[.37 -.39 .17 .03 -.42 .02 -.13 .36 .31 .91 -.16 -.31 -.48 -.03 .17 .23 -.25 .33 .12 .11 -.29 -.41] : J_42
[.07 .60 .09 .27 -.44 .13 .10 .34 -.39 -.05 -.65 -.45 .59 .12 .51 .04 .39 -.11 -.19 .88 .02 .64] : J_343
[.07 .09 .27 .60 -.34 -.21 -.08 .12 -.40 .09 .51 -.39 .06 .21 .11 .78 .19 .03 .19 -.29 .52 -.30] : J_842
J_42 | [.37 -.39 .17 .03 -.42 .02 -.13 .36 .31 .91 -.16 -.31 -.48 -.03 .17 .23 -.25 .33 .12 .11 -.29 -.41]
J_343 | [.07 .60 .09 .27 -.44 .13 .10 .34 -.39 -.05 -.65 -.45 .59 .12 .51 .04 .39 -.11 -.19 .88 .02 .64]
find: [.34 -.39] | J_343
find: [.07 .09 .27 .60] | J_842
size: [.37 -.39 .17 .03 -.42 .02 -.13 .36 .31 .91] | 10

[-.07 .23 .48 -.25 .02 -.19] -> J_496
[-.35 .05 .41 -.22 -.67 .30] -> J_764
[-.19 -.21 -.07 .00 -.10 -.15] -> J_357
[-.84 .19 -.20 -.21 -.07 -.42] -> J_869
[-.87 .57 -.20 -.21 .31 -.05] -> J_952
J_496 | [-.07 .23 .48 -.25 .02 -.19]
size: [-.84 .19 -.20 -.21] | 4
rev: [-.05 .31] | J_952
find: [-.87 .57 -.20 -.21 .31 -.05] | J_952
find: [-.20 -.21 -.07] | J_869
find: [-.25 .02 -.19] | J_496

[-.68 -.31 -.48 -.34] : J_655
[-.12 -.91 -.05 -.55] : J_452
[-.05 -.09 .04 .03] : J_613
[.52 .16 -.16 .01] : J_287
[.46 -.10 -.49 -.79] : J_727
[-.56 .42 -.06 -.09] : J_499
[.67 -.56 -.12 -.21] : J_733
[-.41 .01 -.91 -.52] : J_437
[-.32 -.23 -.15 -.46] : J_984
[-.43 .55 .16 -.51] : J_708
[.01 -.91 -.55 .34] : J_977
rev: [-.09 -.06] | J_499
J_727 | [.46 -.10 -.49 -.79]
find: [-.91 -.05] | J_452
rev: [-.49 -.10] | J_727
J_708 | [-.43 .55 .16 -.51]
find: [.01 -.91 -.52] | J_437

[-.13 -.22 -.56 -.12 .33] -> J_816
[.42 .02 .13 -.15 -.23] -> J_989
[-.21 .43 -.37 .13 .06] -> J_12
[.10 .43 .41 .11 -.33] -> J_442
[.24 -.20 .31 .30 -.25] -> J_179
[.04 .32 .21 .21 .19] -> J_84
[-.04 -.22 -.56 -.12 .33] -> J_527
[.01 .01 .01 .03 .02] -> J_230
[.41 .10 .43 .56 -.21] -> J_616
[.48 .97 -.12 .21 -.20] -> J_288
[-.02 .01 -.02 -.03 .00] -> J_715
find: [.10 .43 .41] | J_442
size: [-.13 -.22 -.56 -.12 .33] | 5

[-.14 -.41 .21 -.14 -.39 -.25 .19 -.26 .06 .03 .14 -.15 -.51 .18 .43 .25 .17 -.29] = J_555
[-.04 -.08 -.06 -.03 -.07 -.05 -.47 -.05 -.03 .72 -.05 -.02 -.06 -.06 -.02 -.06 -.02 -.07] = J_597
[-.54 .01 .03 -.53 .32 .38 .55 -.07 -.52 -.46 .55 -.40 -.16 -.20 -.06 .55 -.44 .37] = J_301
[-.04 -.08 -.06 -.03 -.07 -.05 -.06 -.05 -.03 -.05 -.05 -.02 -.06 -.06 -.02 -.06 -.02 -.07] = J_615
[-.14 -.41 .21 -.14 -.39 -.25 .19 -.26 .06 .03 .14 -.15 -.51 .18 .43 -.09 .21 -.10] = J_273
[-.61 .02 -.37 -.57 .57 .64 .41 .19 -.67 -.71 .51 -.29 .08 -.59 -.39 .49 -.59 .62] = J_822
[.01 .01 .03 .07 .06 .13 .07 -.05 .02 .00 -.02 -.05 .00 .01 .13 .07 .07 .03] = J_801
find: [-.04 -.08 -.06 -.03 -.07 -.05 -.06 -.05 -.03 -.05 -.05 -.02 -.06 -.06 -.02 -.06 -.02 -.07] | J_615
J_555 | [-.14 -.41 .21 -.14 -.39 -.25 .19 -.26 .06 .03 .14 -.15 -.51 .18 .43 .25 .17 -.29]

[.12 .20 .04 -.12 .06 -.08 .11 -.10 .13 -.06 -.18 -.01 -.23] : J_53
[.29 -.37 -.37 -.65 -.54 -.21 -.10 -.88 -.39 -.19 -.55 .40 .31] : J_876
[.45 -.41 -.43 -.63 -.56 -.15 -.02 -.59 -.37 -.30 -.46 .28 .47] : J_231
[.77 .08 -.27 -.70 -.44 -.24 .01 -.94 -.05 -.32 -.88 .35 .00] : J_870
[.52 .42 .05 -.28 .00 -.12 .11 -.48 .23 -.08 -.49 .15 -.35] : J_694
[.58 .33 -.04 -.50 -.11 -.26 .12 -.69 .16 -.20 -.71 .18 -.42] : J_211
[.63 -.37 -.37 -.65 -.54 -.21 -.10 -.88 -.39 -.19 -.55 .40 .31] : J_532
[.64 -.23 -.35 -.78 -.50 -.34 .00 -.96 -.27 -.31 -.77 .34 .04] : J_19
[.30 -.53 -.38 -.56 -.45 -.20 .01 -.48 -.46 -.19 -.25 .22 .38] : J_543
[.79 .21 -.10 -.57 -.23 -.26 .02 -.95 .02 -.13 -.74 .35 -.28] : J_351
find: [-.63 -.56 -.15 -.02 -.59 -.37 -.30 -.46 .28] | J_231
size: [.29 -.37 -.37 -.65 -.54 -.21] | 6
rev: [.06 -.12] | J_53

[.23 -.15 -.04 -.05 -.12 -.11 .15 .01]  J_239
[-.43 .26 .51 -.28 .42 .29 -.01 -.55]  J_396
[-.39 .31 -.05 .09 .12 .21 -.27 .04]  J_28
[-.54 .41 .02 -.06 .35 .46 -.48 .05]  J_542
[-.61 .49 .38 -.28 .35 .21 -.24 -.32]  J_516
[-.54 -.31 .02 -.06 .35 .46 -.48 .05]  J_206
[.21 -.26 .38 -.28 .35 .21 -.24 -.67]  J_235
[.89 -.83 -.31 -.07 -.42 -.49 .23 .38]  J_385
[.49 -.39 -.46 .46 -.52 -.46 .23 .54]  J_93
[-.32 .30 .28 -.11 .12 .01 .05 -.47]  J_686
[.61 -.63 .00 -.17 -.19 -.20 .27 .19]  J_554
[-.39 .31 -.05 .09 .13 .21 -.27 .04]  J_214
rev: [-.06 .02 -.31] | J_206
find: [-.39 .31 -.05 .09 .12 .21 -.27 .04] | J_28
size: [-.32 .30 .28 -.11 .12] | 5
J_385 | [.89 -.83 -.31 -.07 -.42 -.49 .23 .38]
J_214 | [-.39 .31 -.05 .09 .13 .21 -.27 .04]

[.12 -.01 -.13 .07 -.22 .41 -.15 .22 .08 .77 .53 -.09 .15 .05 .21 -.08 .39 .57]  J_529
[.05 -.06 -.11 .05 .57 -.14 .03 -.05 .00 -.02 .03 .63 .01 .51 .10 -.06 -.09 -.06]  J_971
[-.30 .16 .39 -.34 .31 .13 .44 -.22 -.35 .32 .10 .53 .01 .35 .00 .15 -.02 .32]  J_652
[.59 -.33 -.47 .84 .28 -.09 .13 .51 .68 -.62 -.12 .15 -.28 .05 -.26 -.27 .19 -.60]  J_30
[-.03 -.09 -.26 .02 .16 -.66 -.32 -.09 -.01 -.64 -.48 -.12 -.08 -.41 -.11 -.01 -.34 -.46]  J_760
[.05 -.06 -.11 .05 .57 -.14 .03 -.05 .00 -.02 .03 .63 .01 .51 .03 -.06 -.09 -.06]  J_383
[-.16 .00 .10 -.18 .12 -.75 .01 -.29 -.29 .03 -.09 .18 -.13 -.25 -.04 .06 -.23 .08]  J_933
[-.08 .00 .11 -.12 .22 .13 .44 -.04 -.06 -.32 -.19 .22 -.21 .19 -.22 .19 -.14 -.39]  J_825
[.06 .01 -.19 .03 .56 -.47 -.28 -.11 .06 .16 .13 .31 .21 .21 .18 -.10 -.01 .14]  J_202
[.10 .77 .53 -.09 .20 -.34 .13 .27 .43 -.13 .00 .02 -.15 -.25 -.01 -.15 .11 -.21]  J_426
[.07 .01 .02 .13 .19 -.28 .13 -.01 .09 -.06 -.04 .20 -.19 -.07 -.11 -.09 -.04 -.07]  J_629
[-.03 -.09 -.26 .02 .16 -.66 -.32 -.09 -.01 -.64 -.48 -.12 -.08 .19 -.11 -.01 -.34 -.46]  J_707
size: [-.03 -.09 -.26 .02 .16 -.66 -.32 -.09 -.01 -.64 -.48 -.12 -.08 -.41 -.11 -.01 -.34 -.46] | 18
size: [.05] | 1
J_652 | [-.30 .16 .39 -.34 .31 .13 .44 -.22 -.35 .32 .10 .53 .01 .35 .00 .15 -.02 .32]
find: [.08 .77 .53 -.09] | J_529

[-.18 .41 .92 .74] = J_305
[.21 -.78 .01 .48] = J_792
[.51 .09 -.90 -.26] = J_846
[.04 -.17 .41 .92] = J_929
rev: [.92 .41 -.17] | J_929
rev: [-.90 .09 .51] | J_846
find: [.04 -.17] | J_929

[.08 .08 .18 .12 .07 -.05] = J_277
[-.15 .07 .33 .17 .11 -.08] = J_962
[.12 .04 -.07 -.18 -.44 -.01] = J_778
[-.27 .11 .68 .36 .17 -.16] = J_983
[-.16 -.28 -.53 -.29 -.27 .09] = J_755
[-.14 -.37 .44 .24 .34 -.06] = J_570
[.03 -.05 .32 .18 .02 -.10] = J_924
[-.87 -.08 .64 .35 .04 -.18] = J_189
[-.14 -.37 .44 .24 -.17 -.18] = J_21
[.00 -.01 .22 .12 .03 -.07] = J_78
[.20 .46 .38 .19 .37 .00] = J_777
[-.36 -.14 -.67 -.37 -.19 .15] = J_381
rev: [.02 .18] | J_924
find: [.12 .03 -.07] | J_78
find: [.33 .17] | J_962
J_755 | [-.16 -.28 -.53 -.29 -.27 .09]

[-.54 -.58 .09 .26] -> J_147
[.35 -.04 -.12 .35] -> J_187
[-.12 -.04 .35 .16] -> J_770
J_147 | [-.54 -.58 .09 .26]
find: [-.04 -.12 .35] | J_187
find: [-.12 -.04 .35 .16] | J_770
J_187 | [.35 -.04 -.12 .35]
size: [.35 -.04 -.12] | 3
rev: [.09 -.58 -.54] | J_147
find: [.35 -.04 -.12 .35] | J_187

[-.17 .22 .01 -.11 .57 -.11 -.36 -.11 -.10 .14 .24 .28 -.21 .39 .31 .26 -.29 .51 -.26 -.11 .05 -.12 -.08 .11 .04 .32 -.13 -.24 -.37 -.19 -.01 .25 .36 .16 .26 -.15 -.17 -.22 -.09 .11 -.15 -.23 -.20 .14 .03 -.40 -.12 -.25 -.13 .14 -.35 .32 .21 .23 .58 .27 .21 -.17 -.12 -.01 -.23 -.20 .04] -> J_9
[.02 .25 .01 .23 .55 -.09 -.37 -.02 -.18 .21 .23 .28 -.15 .40 .37 .05 -.13 .56 -.20 -.16 .24 .06 -.14 .14 .07 .24 -.09 -.27 -.08 -.28 .00 .20 .25 .19 .29 .08 -.23 -.29 -.10 .18 -.10 -.25 -.06 .10 .16 -.28 .01 -.19 -.24 .24 -.25 .32 .27 -.04 .73 .13 .28 -.25 -.19 -.13 -.28 -.14 -.05] -> J_875
[-.02 .27 .30 -.04 .24 -.02 -.29 .21 -.20 .05 .15 -.36 -.04 .55 .02 .22 -.17 -.12 -.01 .15 .08 -.23 -.11 .07 -.14 -.01 -.35 .25 -.11 -.26 -.32 .10 .27 .30 -.20 .04 -.21 -.01 -.36 .19 -.24 .16 -.28 .35 -.23 -.48 -.12 .14 .23 -.27 -.06 .17 .05 .28 .10 .43 .01 .07 -.11 .51 -.60 .10 .37] -> J_644
[-.02 .27 .30 -.04 .24 -.02 -.29 .21 -.20 .05 .15 -.36 -.04 .55 .02 .22 -.17 -.12 -.01 .15 .08 -.23 -.11 .07 -.14 -.01 -.35 .25 -.11 -.26 -.32 .10 .27 .30 -.20 .04 -.21 -.01 -.36 .19 -.24 .16 -.28 .35 -.23 -.48 -.12 -.16 -.48 .02 .15 .21 .03 -.38 .23 -.11 .12 -.16 -.06 -.13 .13 -.16 -.01] -> J_995
[-.37 .33 -.11 -.53 -.15 .15 .48 .12 .23 -.04 -.21 .05 -.12 -.10 -.06 -.59 .05 -.39 .03 .11 -.13 .02 -.20 -.33 .09 -.32 .30 -.36 .24 .26 -.21 -.17 -.04 .15 -.07 -.07 .20 -.17 -.02 .24 -.03 .33 -.25 -.19 .47 .34 -.22 .30 .34 .16 .33 -.42 .31 .10 -.02 -.11 .05 -.07 .19 -.12 -.14 -.12 -.09] -> J_797
size: [-.02 .27 .30 -.04 .24 -.02 -.29 .21 -.20 .05 .15 -.36 -.04 .55 .02 .22 -.17 -.12 -.01 .15 .08 -.23 -.11 .07 -.14 -.01 -.35 .25 -.11 -.26 -.32 .10 .27 .30 -.20 .04 -.21 -.01 -.36 .19 -.24 .16 -.28 .35 -.23 -.48 -.12 -.16 -.48 .02 .15 .21 .03 -.38 .23 -.11 .12 -.16 -.06 -.13 .13 -.16 -.01] | 63
J_9 | [-.17 .22 .01 -.11 .57 -.11 -.36 -.11 -.10 .14 .24 .28 -.21 .39 .31 .26 -.29 .51 -.26 -.11 .05 -.12 -.08 .11 .04 .32 -.13 -.24 -.37 -.19 -.01 .25 .36 .16 .26 -.15 -.17 -.22 -.09 .11 -.15 -.23 -.20 .14 .03 -.40 -.12 -.25 -.13 .14 -.35 .32 .21 .23 .58 .27 .21 -.17 -.12 -.01 -.23 -.20 .04]
size: [-.02 .27 .30 -.04 .24 -.02 -.29 .21 -.20 .05 .15 -.36 -.04 .55 .02 .22 -.17 -.12 -.01 .15 .08 -.23 -.11 .07 -.14 -.01 -.35 .25 -.11 -.26 -.32 .10 .27 .30 -.20 .04 -.21 -.01 -.36 .19 -.24 .16 -.28 .35 -.23 -.48 -.12 .14 .23 -.27 -.06 .17] | 52

[.00 .00 -.01 .01 -.01 .01 .01 -.01 -.01 .04 .61 .94 .96 .96 .95 .96 .95 .95 .95 .97 .95 .95 .95 .97 .95 .96 .94 .97 .96 .94 .96 .94 .95 .97 .95 .96 .96 .97 .93 .96 .96 .96 .96]  J_650
[.02 .01 .00 .01 .01 .01 .01 -.01 .01 .00 -.01 -.01 .00 .02 -.01 .01 -.01 -.02 -.01 .00 .00 -.01 .00 -.01 .02 .00 .00 .01 -.01 .00 -.01 .00 .16 .83 .95 .95 .96 .96 .95 .95 .95 .95 .97]  J_658
[.02 .01 .04 .53 .94 .94 .95 .95 .95 .93 .94 .94 .94 .96 .95 .96 .96 .95 .96 .96 .96 .94 .96 .97 .96 .95 .96 .97 .96 .96 .96 .95 .96 .96 .93 .96 .97 .97 .95 .96 .94 .95 .95]  J_878
[-.01 -.01 .00 .01 -.01 .01 .01 .00 .00 .00 .01 .00 .09 .77 .93 .95 .95 .95 .96 .97 .95 .95 .96 .94 .95 .96 .96 .96 .96 .96 .95 .93 .96 .97 .96 .96 .96 .97 .96 .96 .96 .96 .95]  J_29
[.00 .00 .01 .02 .00 .01 .01 -.01 .00 -.01 .00 -.01 -.01 .00 .00 .00 .01 -.02 -.01 .01 .00 -.01 .00 .00 .00 -.01 .00 .02 .00 .00 -.01 .00 -.01 .01 .00 .00 .01 .27 .61 .62 .62 .68 .91]  J_41
find: [.96 .94 .95 .97 .95 .96 .96 .97 .93 .96 .96] | J_650
find: [-.01 -.01 .00 .01 -.01 .01 .01 .00 .00 .00 .01 .00 .09 .77 .93 .95 .95 .95 .96 .97 .95 .95 .96 .94 .95 .96 .96 .96 .96 .96 .95 .93 .96 .97 .96 .96 .96 .97 .96 .96 .96 .96 .95] | J_29

[.31 -.21 -.09 .47 .02 .43 .16 .58 -.05 .58] = J_32
[-.25 -.08 -.17 -.01 .31 -.21 .28 .01 .10 -.13] = J_327
[-.40 .27 -.04 .11 .22 .13 -.35 .32 .17 -.52] = J_654
[.02 .31 -.21 -.09 .49 -.42 .32 -.02 .18 .00] = J_961
J_327 | [-.25 -.08 -.17 -.01 .31 -.21 .28 .01 .10 -.13]
find: [.02 .31] | J_961
rev: [.31 -.01] | J_327
size: [.02 .31 -.21 -.09 .49 -.42 .32 -.02 .18 .00] | 10
find: [.31 -.21 -.09 .49] | J_961

